In the data rows, 50 means zero.
Here is a table of points, one per row:
[41. 80. 74. 61. 26. 47. 38. 62. 42. 66. 52. 53. 49. 24. 49. 43. 72. 47. 37. 53. 55. 29. 21. 56. 34. 55. 42. 48. 55. 55. 62. 48.]
[48. 47. 37. 60. 42. 71. 67. 63. 50. 29. 46. 59. 46. 59. 59. 82. 66. 78. 35. 44. 62. 42. 53. 65. 33. 46. 47. 69. 59. 45. 43. 37.]
[67. 45. 33. 41. 44. 61. 75. 22. 78. 75. 50. 69. 23. 47. 48. 70. 51. 59. 54. 57. 45. 50. 73. 58. 51. 47. 54. 34. 40. 38. 56. 31.]
[38. 46. 45. 61. 67. 48. 33. 34. 36. 40. 73. 47. 61. 50. 49. 59. 51. 60. 50. 69. 65. 81. 51. 62. 59. 88. 45. 62. 43. 40. 65. 37.]
[50. 46. 40. 30. 58. 43. 33. 51. 48. 55. 57. 57. 36. 44. 25. 49. 55. 50. 22. 46. 61. 25. 52. 60. 65. 56. 57. 24. 30. 49. 23. 45.]
[47. 52. 58. 57. 64. 70. 49. 68. 42. 74. 58. 76. 54. 60. 75. 61. 44. 39. 48. 48. 44. 68. 46. 46. 60. 30. 66. 59. 22. 67. 33. 73.]
[42. 38. 44. 53. 41. 66. 68. 48. 47. 35. 46. 50. 38. 51. 59. 58. 61. 18. 56. 57. 45. 52. 57. 78. 65. 42. 33. 82. 53. 41. 42. 58.]
[61. 56. 63. 22. 73. 62. 45. 46. 72. 61. 48. 57. 54. 33. 75. 64. 47. 45. 36. 44. 60. 58. 38. 72. 39. 39. 27. 28. 77. 57. 68. 63.]
[39. 62. 46. 67. 43. 36. 69. 65. 38. 34. 62. 78. 40. 52. 45. 44. 58. 39. 61. 13. 70. 70. 50. 47. 61. 49. 37. 28. 44. 58. 37. 32.]
[41. 41. 53. 48. 20. 50. 62. 60. 65. 78. 50. 41. 58. 74. 40. 41. 42. 54. 66. 63. 58. 32. 42. 57. 46. 43. 43. 35. 63. 48. 39. 62.]
[69. 44. 39. 25. 34. 39. 35. 41. 49. 52. 48. 61. 30. 59. 64. 17. 63. 27. 52. 49. 54. 52. 44. 44. 34. 64. 54. 63. 42. 65. 64. 43.]
[68. 44. 30. 59. 61. 42. 56. 58. 22. 39. 58. 65. 54. 26. 42. 57. 51. 47. 73. 51. 61. 35. 46. 77. 58. 48. 49. 55. 45. 60. 60. 64.]
[61. 32. 54. 52. 49. 34. 42. 62. 59. 24. 37. 65. 55. 59. 69. 51. 66. 71. 70. 45. 41. 66. 2. 44. 43. 57. 54. 40. 37. 45. 48. 40.]
[49. 57. 46. 77. 55. 31. 56. 33. 53. 48. 43. 40. 88. 49. 28. 52. 57. 36. 75. 36. 51. 57. 45. 56. 33. 14. 37. 45. 62. 37. 66. 46.]
[52. 47. 69. 52. 80. 43. 61. 62. 26. 46. 47. 44. 53. 34. 48. 35. 57. 40. 46. 44. 40. 44. 56. 47. 71. 60. 58. 45. 25. 51. 55. 45.]
[51. 47. 57. 26. 36. 35. 65. 63. 68. 60. 55. 27. 49. 46. 47. 32. 57. 47. 54. 41. 29. 65. 56. 65. 61. 37. 37. 54. 3. 41. 52. 68.]
[40. 57. 71. 72. 48. 91. 50. 40. 68. 46. 56. 60. 72. 32. 41. 33. 47. 64. 50. 45. 69. 34. 43. 65. 59. 68. 67. 38. 40. 39. 71. 53.]
[50. 54. 59. 68. 36. 56. 39. 51. 65. 49. 37. 69. 48. 38. 39. 37. 19. 62. 46. 50. 44. 67. 51. 52. 66. 51. 69. 58. 49. 32. 38. 28.]
[43. 64. 69. 61. 61. 50. 59. 30. 47. 45. 73. 23. 33. 89. 55. 48. 37. 68. 74. 62. 60. 29. 38. 60. 52. 35. 49. 48. 44. 64. 42. 40.]
[60. 61. 59. 37. 42. 65. 58. 56. 58. 27. 84. 32. 72. 66. 30. 35. 54. 52. 40. 63. 42. 42. 43. 40. 38. 58. 39. 81. 38. 80. 56. 53.]
[58. 32. 42. 63. 46. 54. 53. 52. 53. 40. 47. 38. 35. 35. 83. 52. 51. 47. 47. 46. 50. 44. 27. 36. 51. 54. 37. 61. 63. 22. 48. 41.]
[55. 64. 35. 32. 37. 57. 51. 46. 43. 25. 20. 29. 49. 56. 56. 76. 44. 36. 59. 58. 60. 53. 57. 69. 41. 57. 66. 45. 26. 64. 50. 39.]
[56. 36. 60. 48. 59. 55. 70. 42. 41. 41. 34. 36. 40. 40. 46. 49. 34. 23. 24. 51. 59. 55. 31. 2. 37. 33. 63. 39. 44. 55. 46. 58.]
[53. 68. 67. 56. 41. 56. 25. 42. 65. 47. 51. 36. 55. 38. 52. 43. 47. 38. 47. 60. 49. 53. 59. 56. 41. 48. 44. 57. 54. 57. 20. 50.]
[65. 66. 38. 36. 53. 48. 61. 74. 49. 45. 77. 33. 57. 47. 78. 36. 38. 58. 46. 39. 63. 50. 84. 48. 21. 40. 50. 46. 59. 41. 52. 15.]
[59. 39. 32. 47. 48. 53. 44. 45. 72. 57. 48. 59. 78. 45. 61. 24. 44. 32. 42. 59. 45. 49. 60. 58. 56. 64. 41. 47. 56. 57. 36. 50.]
[49. 40. 49. 50. 36. 60. 44. 93. 32. 52. 46. 44. 54. 55. 40. 62. 56. 35. 42. 64. 57. 55. 53. 35. 44. 60. 40. 52. 54. 48. 50. 33.]
[34. 52. 57. 41. 42. 72. 49. 42. 22. 45. 1. 47. 53. 69. 55. 29. 42. 49. 48. 43. 47. 62. 60. 51. 41. 37. 61. 55. 66. 60. 44. 48.]
[23. 24. 66. 25. 18. 42. 42. 53. 39. 37. 73. 67. 42. 33. 53. 42. 46. 73. 53. 42. 46. 66. 56. 39. 47. 47. 37. 52. 59. 61. 73. 68.]
[51. 37. 43. 62. 74. 38. 51. 63. 77. 49. 46. 48. 55. 60. 54. 49. 36. 58. 32. 49. 37. 77. 31. 53. 36. 52. 56. 57. 56. 69. 54. 54.]
[48. 10. 29. 38. 50. 61. 57. 54. 48. 48. 49. 19. 58. 50. 42. 49. 59. 60. 35. 50. 58. 41. 49. 56. 63. 41. 70. 47. 46. 25. 54. 75.]
[24. 77. 16. 51. 52. 27. 34. 50. 52. 54. 61. 49. 45. 55. 64. 47. 30. 64. 40. 54. 57. 56. 44. 34. 55. 39. 31. 55. 43. 32. 20. 74.]
[78. 53. 60. 36. 39. 37. 35. 33. 59. 31. 45. 53. 28. 33. 53. 47. 31. 56. 45. 34. 65. 50. 70. 45. 60. 43. 60. 65. 82. 61. 38. 74.]
[63. 52. 50. 40. 50. 81. 26. 56. 48. 43. 63. 50. 66. 31. 52. 75. 44. 52. 69. 61. 34. 70. 43. 34. 77. 35. 60. 36. 56. 65. 46. 50.]
[38. 58. 55. 56. 41. 22. 30. 54. 31. 63. 48. 42. 73. 43. 56. 47. 65. 66. 35. 56. 65. 40. 49. 68. 26. 13. 84. 46. 30. 37. 52. 50.]
[49. 22. 49. 48. 76. 57. 20. 54. 46. 54. 45. 51. 41. 42. 53. 27. 73. 60. 55. 59. 60. 36. 42. 56. 63. 34. 23. 59. 65. 68. 29. 16.]
[69. 46. 41. 51. 40. 47. 51. 55. 32. 61. 51. 48. 54. 51. 27. 41. 60. 43. 51. 41. 56. 90. 61. 61. 44. 63. 52. 34. 80. 61. 46. 73.]
[51. 43. 38. 39. 66. 48. 71. 35. 33. 58. 54. 64. 57. 46. 43. 34. 6. 50. 54. 42. 37. 24. 34. 60. 60. 31. 52. 77. 46. 37. 58. 43.]
[63. 58. 55. 59. 52. 56. 64. 70. 58. 76. 47. 51. 41. 41. 46. 44. 64. 72. 76. 48. 41. 53. 67. 31. 45. 50. 66. 84. 40. 29. 39. 43.]
[33. 40. 70. 64. 66. 45. 66. 66. 47. 53. 51. 56. 44. 48. 54. 48. 68. 48. 55. 25. 18. 33. 69. 72. 47. 73. 68. 51. 71. 53. 37. 62.]
[65. 18. 45. 88. 38. 34. 64. 55. 50. 65. 45. 66. 45. 60. 63. 56. 32. 56. 38. 68. 39. 42. 51. 52. 42. 63. 59. 26. 43. 73. 35. 56.]
[53. 63. 44. 68. 62. 43. 64. 15. 55. 33. 59. 61. 54. 43. 45. 35. 85. 68. 20. 70. 55. 61. 55. 50. 56. 41. 48. 49. 33. 66. 48. 60.]
[39. 53. 42. 42. 52. 43. 56. 67. 72. 57. 39. 49. 46. 78. 57. 44. 54. 46. 34. 35. 56. 57. 38. 49. 95. 49. 45. 48. 62. 46. 78. 37.]
[58. 62. 48. 47. 56. 44. 36. 66. 49. 60. 38. 65. 20. 51. 3. 64. 47. 50. 46. 66. 43. 61. 51. 48. 49. 30. 43. 57. 59. 65. 81. 41.]
[31. 56. 54. 48. 71. 42. 55. 45. 28. 54. 42. 26. 44. 33. 51. 49. 29. 59. 53. 76. 24. 66. 57. 59. 35. 59. 45. 38. 64. 44. 47. 44.]
[32. 61. 86. 29. 65. 22. 61. 53. 66. 41. 38. 66. 64. 55. 50. 74. 52. 32. 53. 65. 67. 58. 59. 58. 43. 59. 50. 59. 54. 30. 38. 59.]
[39. 58. 52. 52. 35. 48. 63. 33. 56. 57. 78. 52. 57. 47. 44. 61. 67. 40. 33. 50. 40. 45. 53. 24. 53. 45. 78. 49. 58. 57. 52. 21.]
[54. 63. 52. 40. 55. 72. 63. 54. 29. 54. 33. 74. 65. 69. 49. 48. 34. 56. 34. 66. 51. 36. 52. 35. 31. 71. 17. 54. 41. 39. 76. 55.]
[12. 38. 30. 40. 71. 58. 44. 36. 71. 48. 35. 60. 56. 55. 47. 41. 72. 52. 61. 40. 30. 38. 74. 37. 49. 48. 69. 38. 51. 70. 59. 51.]
[69. 82. 44. 55. 58. 33. 53. 63. 53. 55. 34. 32. 38. 60. 58. 45. 39. 52. 55. 60. 76. 43. 67. 40. 91. 64. 62. 49. 62. 55. 69. 60.]
Along one direction, these points spread out more than along any other. Take the direction at right angles to it along which they spread out most. Then take the direction at right angles to both along which they spread out most. Go by this last direction. Where along it does each point below lie, from 0 to 99? 50 is the average, and the first point above lies past it. One standard deviation of the points above along it is 16.
[74. 54. 62. 36. 29. 49. 51. 31. 35. 36. 51. 57. 67. 60. 44. 66. 46. 55. 39. 35. 5. 49. 35. 62. 69. 54. 43. 42. 60. 45. 35. 34.] 57
[45. 62. 62. 49. 37. 48. 51. 41. 49. 47. 30. 46. 59. 39. 59. 42. 61. 69. 73. 38. 48. 42. 52. 38. 57. 58. 25. 24. 36. 53. 35. 55.] 57
[66. 36. 76. 55. 66. 56. 43. 33. 43. 77. 39. 27. 59. 68. 34. 64. 59. 65. 36. 38. 65. 44. 71. 28. 53. 45. 29. 60. 30. 39. 37. 71.] 34
[66. 43. 56. 64. 43. 34. 8. 66. 54. 26. 71. 59. 51. 89. 55. 63. 44. 43. 48. 56. 25. 24. 64. 50. 45. 59. 51. 38. 48. 25. 69. 60.] 51
[49. 31. 52. 39. 46. 30. 46. 37. 48. 71. 59. 59. 82. 42. 51. 71. 36. 29. 73. 46. 76. 49. 49. 41. 48. 69. 46. 63. 54. 60. 53. 34.] 54
[49. 61. 34. 47. 68. 61. 52. 40. 33. 50. 73. 61. 46. 80. 54. 35. 59. 36. 68. 58. 50. 45. 54. 29. 34. 48. 60. 31. 55. 23. 41. 74.] 38
[34. 28. 53. 52. 65. 56. 45. 51. 67. 35. 59. 45. 18. 43. 31. 66. 25. 44. 57. 24. 66. 49. 58. 50. 42. 49. 45. 43. 38. 50. 48. 40.] 48
[44. 58. 30. 51. 46. 46. 65. 67. 76. 32. 37. 50. 57. 30. 41. 64. 61. 58. 55. 74. 48. 27. 39. 32. 47. 62. 50. 55. 64. 58. 38. 59.] 52
[62. 46. 67. 40. 45. 48. 63. 44. 40. 58. 61. 34. 23. 59. 50. 52. 66. 59. 68. 71. 58. 57. 29. 48. 52. 51. 68. 52. 63. 38. 61. 58.] 43
[54. 64. 45. 51. 54. 65. 47. 38. 57. 46. 41. 33. 32. 47. 37. 37. 47. 27. 57. 38. 47. 59. 44. 62. 27. 63. 50. 40. 50. 25. 54. 52.] 40
[25. 54. 40. 89. 31. 58. 41. 37. 42. 60. 42. 39. 40. 26. 74. 67. 48. 21. 52. 59. 34. 38. 71. 48. 54. 38. 29. 45. 49. 62. 70. 37.] 50
[47. 64. 28. 45. 45. 53. 30. 38. 42. 74. 61. 42. 41. 56. 52. 70. 41. 59. 45. 5. 39. 57. 25. 47. 44. 75. 60. 82. 58. 63. 64. 63.] 52
